In the data rows, the value 128 means zero.
Some points, one per row:
[163 117 163 107 106 163 163  93 152 150 135 149 113 107 149 155 107 149
 110 136 109 163 149 107 149]
[135 119 135 121 127 135 135 121 127 170 121 163  86  93 177 173  79 163
 170 138 162  93  93 156 177]
[163 122 149 107 108 149 163 107 147 141 107 135 116 121 149 169 121 149
  91 133  92 163 163  91 135]
[163 124 163  93  94 163 121  93 161 153 163 163 103  93 163 132  93 163
 130 141 136 135 121 130 107]
[163 107 177  93  92 177 135  93 168 145 121 163 107  93 149 163  93 163
 120 148 124 135 135 119 121]
[163 121 163  93  93 163 163  79 166 165 135 163  96  93 163 159  93 163
 121 148 120 135 135 118 149]
[149  86 149 107 123 149 163 107 136 115 135 121 140 135 121 125 135 121
 140 123 132 121 121 140 149]
[ 93 123 107 149 146 107  79 149 108 105 121 107 148 149 107 115 149  93
 108 127 104 163 149 106 163]
[177 119 177  79  65 177 177  79 190 133 149 135 126 121 135 150 121 135
  95 150  95 163 163  96 121]
[163 135 163  93 102 163  79  93 157 178 163 177  72  79 177  86  79 177
 177 177 194  79  79 177  79]
[177 148 163  93  98 163 149  93 166 188 177 177 103  79 177 159  79 177
 133 165 125 149 135 116 135]
[121 127 121 135 139 121 135 135 117 109 135 107 148 149 107 137 149 107
 147 106 145  93 107 150 163]
[ 93 120  93 163 153  93 149 163 102 128  79 135 120 121 121 128 121 121
 138 116 149  93 107 145 121]
[121 123 135 135 132 121 121 121 123 108 107 107 153 163 107 102 149 107
  91 123  89 163 163  91 121]
[135 122 135 121 127 135 135 121 129 135  79 135 117 121 135 124 121 135
 183  74 165  79  79 172 135]
[163 142 163  93 100 163  93  93 165 189 177 177  85  79 177  97  79 177
 197 209 194  93  79 185  79]
[ 79 213  79 177 201  79  93 177  65 137  79 135 109 121 135 140 121 135
 109 107 110 135 149 108 107]
[149 122 163  93 102 163 163  93 148 116 135 121 140 135 121 116 135 121
  94 124  97 163 163  97 149]
[ 79  96  79 163 159  93 163 177  92 144  93 149 111 107 149 152 107 149
 167 126 172  93  79 166 177]
[ 93 124  93 149 150  93 107 163 103 163 135 163  93  93 163 144  93 163
 116 138 115 149 149 113 135]
[ 93 170  93 163 160  93 149 163  95 120  79 121 130 135 121  90 135 121
 173 140 164  79  93 172  79]
[107 111 107 149 143 107  93 149 107 148 149 163 105 107 163 119  93 163
 122 143 124 135 135 122 135]
[ 79 194  79 177 172  79  79 177  91  83 177  79 174 177  79  70 177  93
  54 163  58 177 177  56  93]
[135 121 121 135 133 121 135 135 124 129  79 121 122 121 135 130 121 135
 176  74 173  79  79 184  93]
12 more points follow, each with its number after it:
[177 129 177  79  87 177 177  79 172 121  79 121 131 135 121 139 135 121
  87 136  87 177 177  86 121] 0
[163 140 163  93 104 163 163  93 155 108  93  93 146 149  93 119 163 107
 121 153 123 149 135 125 149] 1
[135 125 135 121 130 135 135 121 126 108 107 107 147 149 107 113 149 107
 115 111 107 135 149 111 163] 2
[135 102 135 121 131 135  79 121 124  72 107  79 172 177  79 118 177  79
 123 117 112 149 149 114 163] 3
[121 154 135 135 131 135 135 135 123 123  93 121 128 135 121 107 135 121
 164 135 157  93 107 169 107] 4
[ 93  59  79 149 161  79 177 177  82 174 177 177 100  79 177  50  79 177
 167 253 191 121  93 167  79] 5
[149 111 149 107 118 149 107 107 137  91 149  79 167 177  93 109 163  93
 101 116 102 163 163 102 135] 6
[121 125 107 149 141 107  93 149 115 127 107 135 125 121 121 148 121 135
 132 119 137 107 121 133 177] 7
[107 148  93 163 154 107 135 149 108 140  79 149  99 107 149 113 121 135
 133  70 134  79 107 134  79] 8
[177  41 177  79  53 177 177  79 195  81 163  79 172 177  79  94 177  79
  93 126  93 163 163  93 121] 9
[ 93 203 107 177 153  93 107 163 104  90 177  93 181 163  93 135 163  79
 164  58 149  79  93 175 135] 10
[ 93 133 107 149 143 107 121 149 109  83 163  93 167 177  79 138 177  79
 159 104 132 121 121 149  93] 11
Which three of these numbered points are nearest to each point below by angle, seen from the average point of the first points? Their numbers follow each, nearest first.
[121 103 107 149 146 121  93 149 110 186 177 177  65  79 177 146  79 177
 120 182 138 135 121 120  93] > 5 8 7
[149 119 163 107 105 163 163  93 150 144 107 149 112 107 149 161 107 149
  96 145  99 163 163  96 149] > 0 9 1
[177  70 177  79  67 177 121  79 177  71 163  79 192 177  79 120 177  79
 136  92 136 107 107 141 107] > 9 6 1
[107 130 121 135 139 107 149 149 115  77  93  79 167 177  79  75 177  79
 159 110 141 121 121 153 177] > 2 3 11
[177 129 177  79  48 177 177  79 210 132 177 135 132 135 135 160 135 135
 142 105 130 121 121 142 163] > 9 0 1
[ 93 163  93 177 159  79 121 163 105  99 177  79 178 163  93 143 163  93
 124  84 133  93 121 144 121] > 10 11 3
Here are 12 other points, each followed by its number:
[135 125 135 135 132 135 121 121 123 110 121 107 146 149 107 124 149 107
 133  98 126 121 121 128 149] 0
[149 129 149 121 123 149 149 107 132 151 177 163 115 107 163 120  93 163
  94 153  94 177 177  94 107] 1
[121 128 121 121 136 121 121 135 120 114  93 107 142 135 107 145 149 107
 108 118 105 149 149 106 149] 2
[ 79 240  79 177 202  79  93 177  57 135  79 135 115 121 135 143 121 135
  86 129  85 177 177  86 107] 3
[ 93 154  93 163 151  93  79 163  98  70 177  79 180 177  79  74 177  79
  86 142  84 177 177  87 107] 4
[107 114 107 149 147 107 177 163 109 172 149 177  89  79 163 126  93 177
 111 120 116 149 149 113 121] 5
[107 120 107 149 140 107  93 149 115  84 149  79 171 177  79  96 177  79
 111 129 111 149 149 113 149] 6
[149 115 149 107 123 149 135 107 133 140 107 149 114 107 149 137 107 149
 136 139 142 121 107 137 149] 7
[ 79 170  79 177 157  93  93 163  89 136  79 135 112 121 135 115 107 135
 157 106 156  93  93 156 121] 8
[177 156 177  79  76 177 177  79 183 173 163 177  88  79 177 242  79 177
 131 178 140 135 121 127 177] 9
[107 130 121 135 137 121 107 135 118  96 149  93 158 163  93 106 163  93
 113 118 102 149 149 106 149] 10
[163  73 163  79  91 163 177  93 158 111 149 107 145 149 107 124 149 107
 116 112 118 135 135 118 149] 11
Which three of these numbered points are nearest to each point below by angle, seen from the average point of the first points? Their numbers follow each, nearest first.
[107 135 107 163 147 107  79 149 112 141  79 149  96  93 149 130 107 149
 139  99 157  79  79 152 107] > 8 3 5
[149 153 149 107 125 149 107 107 134 141 107 149 107 107 149 119 107 149
 136 137 145 107  93 139 163] > 7 9 8
[121 116 121 135 138 121 107 135 117 120 121 121 135 135 121 126 135 121
 118 119 119 135 135 118 121] > 6 10 4
[135  71 149 121 126 149 107 107 133 180 163 177  78  79 177 132  79 177
 158 163 174  93  79 155 107] > 7 9 5
[163 109 149  93 110 149 163 107 145 116 121 121 138 135 121 120 135 121
 138 102 123 121 135 126 163] > 11 0 2
[135 115 135 121 134 135 149 121 128 128 121 135 120 121 135 149 121 135
  84 143  86 177 177  86  93] > 1 2 4
